Each row is where one point has got to under a steady rotation. How many ticks took it there?
The counts run from 0 to 717.
[ 73 131  72  90 144 139 143 100 150 203 131 129 125 131 121 138 128 110
 179 114 122 110 102 160 101 124 119 165  94 128 126 124 124  87 130 117
 124 133] -> 174
[ 77 132  79 106 135 132 154  99 129 180 120 124 155 125 116 136 126 132
 193 115 116 110 100 164  97 116 123 156  92 114 138 142 141  81 136 100
 134 139] -> 434
[ 90 139  89 102 137 147 152  93 115 146 131 140 129 144 125 133 115 110
 200 107 137 119  88 115 119  93 120 175 110 102 145 135 151  91 159  88
 146 166] -> 224
[ 80 144 100  88 132 126 146 109 149 205 124 164 125 127 101 115 155 126
 170 127 125 106 121 162 115 108 115 164  81 141 128 150 134  82 126 121
 122 153] -> 520
[100 106 131 118 148  99 150 134 142 168  69 149 133 119 140  99 139 112
 150 108 120 129 102 149 113 114 130 194  75  92 136 110 136  77 128 102
 136 159] -> 148
[ 85 135 100 106 148 157 127 107 139 165 120 140 128 152  90 127 115 101
 169 103 147 104  80 148 112  97 125 162  98 131 119 118 138  65 166 108
 132 141] -> 571
[ 79 114 119 105 126 130 110  76 135 178 135 147 122 109 120  85 147  92
 145 109 133 103 123 118 141 103 140 190  94 118 129  96 140 102 120 100
 150 162] -> 553
[ 95 122 103 101 122 150 126  76  99 178 149 161 142 134  83 109 131 123
 159 118 138 115 104 145 103  96 108 161  97 113 104 103 136  84 158 109
 155 149] -> 247
[108 115 100  97 130 109 151  92 104 168 113 156 126 129 140 124 123 138
 191 124 125 141 111 151 106 119  97 192  92  73 140 116 129 110 141 100
 149 169] -> 714
[ 86 111  96  91 132 110 157 119 118 173 113 140 114 120 154 120 126  97
 183 107 102 123 115 119 128 124 105 202  91  94 141 110 118 112 115 100
 146 163] -> 170
[ 87  98 112 107 124 125 155 103  75 166 124 140 150 114 109 110 119  99
 164 104 114 116 113 115 119 101 118 166  95  96 123 102 144  80 135  84
 159 166] -> 682
[ 94 118  88  91 128 105 175 104 121 182 114 144 124 119 148 131 143 109
 194 122 112 137 121 135 116 108 109 180 108  97 134 137 143  97 113  98
 139 166] -> 87
[ 81 137  72  92 135 148 147  91 144 181 138 135 118 144 125 149 123  99
 198 109 134 119  91 137 113 103 118 167 115 120 132 131 131  94 145 108
 130 150] -> 48
[ 84 138 118  90 137 132 132 127 145 189 114 162 101 145 110 101 127  93
 173 124 134 116 129 144 131  89 123 178  94 143 135 147 139  76 119 106
 123 173] -> 480
[ 92 117 140 120 139 126 134 121 141 164  88 161 133 126 106  87 152  89
 135 106 127 116  95 129 133  97 146 184  81 119 124 111 148  64 134 100
 138 161] -> 272
[ 87 126 136 127 147 124 121 114 150 154  86 151 136 119 119  81 142 115
 147 107 131  94 103 136 127 114 145 201  60 111 142 112 145  82 139 103
 138 152] -> 188
[ 81 133 102  84 136 135 132 109 127 185 143 158 124 121 100 111 135 113
 158 116 105  79 111 135 137 125 103 176  72 138 119 107 105  93 136 123
 144 141] -> 384
[ 99 102  93  99 129 146 144  94 100 185 133 144 136 141  99 129 122  88
 164  99 132 125  86 147 106 103 108 162 109 103 102  88 127  76 156 111
 152 148] -> 204
[ 86 142  98  95 139 146 136 113 141 187 125 160 116 158  86 122 133 106
 179 118 137 113 103 156 115  95 116 163  95 144 124 141 132  69 149 119
 118 153] -> 697
[105  97 120 103 130 111 144 116 113 195  93 145 117 143 121  98 104  84
 165 127 138 149 129 159 110  99 107 168 107  93 117 110 134  80 113  94
 145 169] -> 545
[ 70 140  85  99 137 146 123  99 146 193 129 127 125 139 105 121 107 107
 188 120 139  96 110 161 105 114 127 165  90 134 141 134 136  88 136 114
 124 143] -> 133
[ 88 145 115 103 149 139 107 103 162 159 108 153 109 132 122 100 135 126
 162 113 131  95  88 144 131 123 128 210  59 127 148 114 123 100 154 118
 134 148] -> 103
[ 84 104 111 105 133 116 140 105 110 154 116 141 128 104 148  99 119 102
 169 111 110 111 115 113 135 118 122 206  86  88 146  93 131 111 120  88
 156 164] -> 253
[ 70 137  91  95 130 128 131 102 140 203 124 142 146 119 102 105 131 129
 175 125 119  92 122 171 105 120 125 165  77 141 130 145 143  82 125 112
 129 136] -> 217
[ 96 125  82  90 123 147 124  60 135 194 141 146 120 137 118 121 137 123
 174 127 151 137 108 166  98 110 111 171 112 100 116 111 134 102 139 114
 139 150] -> 675
[ 81 136 109 103 131 143 129 107 152 195 118 150 129 138  93 113 139 103
 159 121 144 111 113 157 113  92 136 157  97 146 120 141 154  65 133 109
 118 151] -> 395
[112 130  83  88 132 122 143  87 132 188 125 159 111 142 126 132 146 136
 180 123 138 147  91 167 103 118  93 177  98  92 120 117 126 102 152 128
 143 156] -> 455
[ 85 133 102 114 143 162 123  90 136 156 126 138 148 139  97 119 122 119
 168 103 145  99  76 139 104 102 135 170  89 119 131 117 148  72 174 104
 140 136] -> 529
[ 82 111  90  98 138 140 131  99 120 190 130 141 137 114 106 125 134 107
 154 101 108 100  92 146 115 127 116 176  83 123 108  77 107  89 143 121
 142 127] -> 80
[ 97 105 116 106 125 120 137  90  98 153 121 143 134 112 139  90 121 102
 162 107 128 121 112 112 132 107 121 195  95  81 141  88 135 107 133  86
 165 170] -> 34
[ 78 140 108  88 126 127 128 104 121 190 131 161 134 111 101  92 146 131
 161 127 106  81 127 149 125 120 114 182  65 136 135 131 125  90 122 121
 137 150] -> 343
